In the rows, 128 means zero.
Rotation paths and how fast each direction turns (degrees each step)
Each turn is a multiple of 5 degrees from 10 to 175, or 0.
Each row of a path follows its step; steps can be skipped.

step 0: [145 132 127 141 128 132 115 136 129 123 119 116 128 129 122 122 133 133
 139 120 118 132 129 131 118 135 108 137 129 123 122 128 126 136 139]
step 1: [119 138 110 120 125 122 135 124 117 118 122 126 139 122 136 129 132 129
 138 127 136 118 111 116 132 131 132 124 130 119 140 133 135 130 130]
step 2: [128 131 131 126 115 120 118 129 132 129 132 123 132 138 129 129 104 137
 127 127 120 133 122 122 130 139 131 142 121 142 116 120 123 125 134]
step 3: [137 131 118 118 137 132 129 126 132 128 111 134 118 136 128 125 135 134
 129 114 116 129 129 127 142 129 128 127 129 117 129 146 123 136 139]
step 4: [121 135 116 133 127 115 135 129 126 114 132 125 130 127 122 124 128 141
 127 126 137 122 125 129 113 144 125 146 142 122 129 122 121 130 118]
step 5: [123 136 143 124 115 131 121 138 133 125 115 107 133 123 126 131 122 122
 126 123 130 135 116 116 138 128 127 124 126 122 125 135 121 131 141]
step 6: [126 136 110 126 131 128 127 124 124 117 141 132 121 132 128 126 114 140
 138 110 111 123 124 127 138 120 126 125 132 133 137 128 127 125 126]
step 7: [134 130 129 132 130 123 126 124 124 118 121 124 131 137 122 110 129 134
 116 139 122 146 125 120 125 142 144 140 131 118 123 135 130 130 132]
step 9: [128 144 117 126 125 135 130 132 107 119 131 125 126 124 132 126 118 136
 134 127 130 142 122 115 115 126 116 133 115 127 129 134 121 129 131]
[127 133 127 128 126 127 129 132 126 124 123 128 127 127 128 125 128 123
 129 130 132 127 125 135 127 126 123 127 129 126 123 126 128 127 127]
90
[127 124 130 133 128 129 124 130 131 129 124 126 128 132 133 125 125 126
 123 130 127 130 125 124 127 130 127 129 127 128 128 124 126 129 122]
140
[135 125 128 130 131 128 129 124 132 123 127 130 128 129 127 124 127 127
 130 128 126 128 131 133 125 133 130 125 128 123 129 127 127 132 128]
100
[127 131 124 129 127 129 127 128 133 131 125 133 126 132 125 131 130 129
 121 130 127 128 133 128 125 126 128 132 131 123 125 130 130 126 129]
85

step 1: [131 156 125 124 134 121 116 122 118 123 130 141 128 131 122 129 124 142
 134 135 127 116 125 127 123 125 130 122 125 131 110 117 127 131 127]
step 2: [122 137 117 127 131 129 132 127 125 126 116 131 114 113 139 132 144 112
 136 123 130 121 129 126 124 134 133 127 125 134 116 110 127 126 139]
step 3: [128 130 125 133 139 131 131 127 128 123 125 139 138 124 135 122 120 130
 125 139 130 108 134 143 128 134 118 131 122 149 112 124 118 133 130]
step 4: [125 139 125 123 126 126 134 127 120 120 132 130 126 121 126 143 128 136
 126 145 122 122 129 119 126 129 135 123 122 125 102 111 138 133 130]
step 5: [134 129 121 146 130 129 124 128 117 121 123 133 119 132 131 126 135 120
 142 126 134 110 132 134 116 131 135 123 129 138 116 120 131 128 148]
step 6: [117 127 129 120 133 137 133 128 123 123 132 137 125 123 148 123 118 125
 126 137 128 106 148 125 132 124 129 130 123 135 119 115 120 135 126]
step 7: [125 135 131 131 125 124 129 121 111 118 132 118 131 137 128 143 130 133
 123 144 131 128 130 135 121 129 132 136 122 143 115 108 133 127 135]
step 8: [135 133 112 136 119 138 121 118 134 117 124 129 128 134 140 132 124 127
 144 129 131 108 132 122 116 122 132 119 127 125 119 113 125 131 133]
step 10: [120 136 116 125 136 128 126 112 131 124 133 129 129 131 127 140 129 137
 126 137 138 128 141 140 109 124 135 135 121 136 117 114 119 126 129]
[129 124 128 130 132 127 123 124 128 128 129 129 131 129 125 127 131 127
 130 130 129 128 127 134 124 126 124 131 133 129 128 128 128 134 131]
155
[120 127 129 127 131 131 127 128 125 127 131 128 127 127 133 128 132 128
 126 126 129 129 127 129 126 129 124 135 125 127 128 129 122 123 128]
95
[127 121 126 130 125 132 130 129 133 126 126 131 129 131 130 126 130 132
 132 123 133 129 127 129 128 128 126 123 126 133 126 128 126 127 129]
135
